In the rows, zero is written as 128.
The rows below come in pairs that one turn or mirror swaps. Which row does each named row swap with?
k80: [137 139  88 107 141 116 163 137 153 117 147 146 143 103 121  83 143 124
 124 157]
k231: [103 153 128 144 128 126 142  97 100 142 141 117 125 156  98 141  86 147
 115 110]
k904: [137 118 131 110 148 129 102 120 132 125  60 143 126 131 141 141 136  94
 126 128]
k832: [137 141 136 169 144 129 134 170 102 117 108 135 153 125 122 100 128 150
 151 111]
k185: [107 154 118 101 118 106 110 150 132 130  92  93 130 167 145  86 153 115
 115 128]
k361: [132 105 149 119 128 118 148  79 120  78 161 125 108 125 119 119 156 130
 120 125]
k708: [128 143 131 180 135 131 146 166 104 117 103 147 130 131 134 100 134 149
 157 115]
k752: [142 126 147 120 152 125 119 118 126 151  78 151 142 141 161 154 113 105
 129 128]
k967: [120 115 156 131 115 134 148  84 122  87 165 113 114 128 106 125 161 120
 117 138]
k66: [135 136 111 121 162 119 142 137 170 125 150 134 166 111 126  99 143 116
 124 154]
k299: [137 140 136 169 144 138 134 162  99 109 123 159 133 121 127 112 130 147
 156 100]
k330: [139 149 121 169 131 136 144 165 102 118 118 140 144 126 117  98 156 129
 161 109]
k196: [111 135  90 131 140 114 149 144 167 152 150 144 144 111 120 112 129 115
 133 157]
k48: [146 130 132 122 151 130 125 128 121 118  72 159  93 127 162 145 112 107
 120 128]
k165: [146 131 134 110 144 127  98 131 121 137  66 153 111 131 156 147 121 116
 120 124]
k965: [132 119 137 118 124 116 147  78 120  89 178 118  97 139 116 123 156 121
 118 138]
k856: [130 118 141 113 111 124 155  83 126  82 156 132 103 119 118 131 161 113
 114 140]
k379: [121 150 126  97 118  99 108 139 141 134 114  97 113 158 168  88 166 118
 115 136]
k562: [124 118 141 111 119 122 151  82 125  82 167 124 114 123 112 118 162 116
 117 140]
k151: [112 153 137 116 105 114 117 141 130 126 102  96 116 156 165  78 170 122
 132 143]
k755: [128 154 101 126 145 112 148 135 162 133 140 158 173 121 115 117 133 115
 134 159]
k827: [115 140 101 121 146 107 139 131 165 130 173 143 161 118 135 102 139 124
 128 148]
k618: [130 114 134  98 140 150 107 131 133 124  69 164 111 125 139 129 141 108
 129 140]
k790: [125 106 146 121 111 124 160  78 118  96 165 123 115 125 121 127 152 114
 118 142]
k576: [118 139 131 163 131 128 132 171  84 131 110 139 141 119 131  96 126 150
 162 114]
k17: [108 143 119 151 114 124 142 100  83 136 140 119 114 147 109 150  89 145
 123 104]
k583: [131 118 143 117 114 134 155  72 130  85 160 124 122 132 119 122 155 119
 122 155]
k713: [ 98 147 117 101 114 104 104 139 134 130 113 109 138 154 166  82 169 119
 125 146]
k536: [136 135 126 108 144 146 107 118 131 153  68 152 119 121 146 144 116 108
 122 136]
k700: [ 97 143 111 106 112 114 112 144 132 159  97 103 128 166 156  80 147 126
 131 131]
k191: [112 153 127 114 111  98 114 158 123 133 106 123 126 184 166  86 143 131
 126 150]
k149: [113 150 128 140 119 124 158 106  87 135 142 121 110 157 107 134  81 149
 117 107]
k970: [109 150 116 109 108  87 131 143 128 131 121  98 115 149 185  90 153 112
 104 141]
k400: [117 125 139 120 110 123 152  82 129  83 170 119 105 134 112 130 151 118
 119 146]
k512: [148 136 137 109 140 145 111 125 121 135  63 161 118 123 150 134 120 118
 119 124]
k412: [111 153 130 147 115 124 133 106  77 131 139 113 116 144 124 130  86 157
 134  93]
k823: [131 121 150 127 117 130 155  71 129  82 159 125 110 130 118 119 157 122
 135 136]
k75: [124 123 143 104 117 126 144  75 138  86 174 124 114 115 124 123 144 118
 118 149]
k993: [114 145 128 140 118 111 137 101  77 132 147 127 115 150 111 149  92 155
 114 110]
k754: [108 155 115 146 116 107 148 101  96 141 132 116 111 160 117 132  88 152
 121  99]
k188: [111 144 123 129 128 110 140 101  93 135 147 118 124 148 109 130  84 160
 106  98]
k776: [146 117 120 107 152 146 112 135 119 140  93 161 110 126 157 137 142  88
 121 130]
k684: [107 159 119 133 113 130 145 102  92 143 143 121 131 143 107 138  87 150
 110 103]
k909: [103 153 141 112 112 120 110 145 123 140 116 103 115 181 157  77 155 126
 130 126]
k44: [122 126 129 173 120 130 146 175 110 111 111 148 119 117 118 104 142 140
 165 126]
k518: [130 135 122 112 159 149  96 130 118 130  67 162 113 132 146 129 124 110
 136 125]
k526: [123 133 113 108 160 120 144 125 168 129 154 148 145 107 126  95 138 109
 141 167]
k27: [116 155 119 147 118 136 145 101  81 142 132 113 126 158 111 133  91 153
 122 104]
k952: [124 159 147  98 121 122 131 159 129 122 123  96 121 164 163  90 165 110
 113 131]
k241: [108 152 122 145 126 118 144 102  85 138 135 122 125 153 108 137  85 154
 126  99]
k766: [132 119 144  99 143 149 103 112 132 145  88 163 123 126 146 145 130  97
 118 138]
k874: [118 140  97 122 147 117 154 131 169 138 149 148 155 104 134 107 141 111
 114 157]
k100: [141 127 107 165 132 113 149 147  93 124 100 155 144 114 130 100 124 154
 163 120]
k175: [117 154 123 104 114 106 118 126 141 137 113  99 129 159 173  73 162 124
 122 136]

Swapped with k752: k952
Swapped with k75: k412
Swapped with k241: k562
Swapped with k299: k827
Swapped with k909: k766
Swapped with k100: k80
Swapped with k27: k583

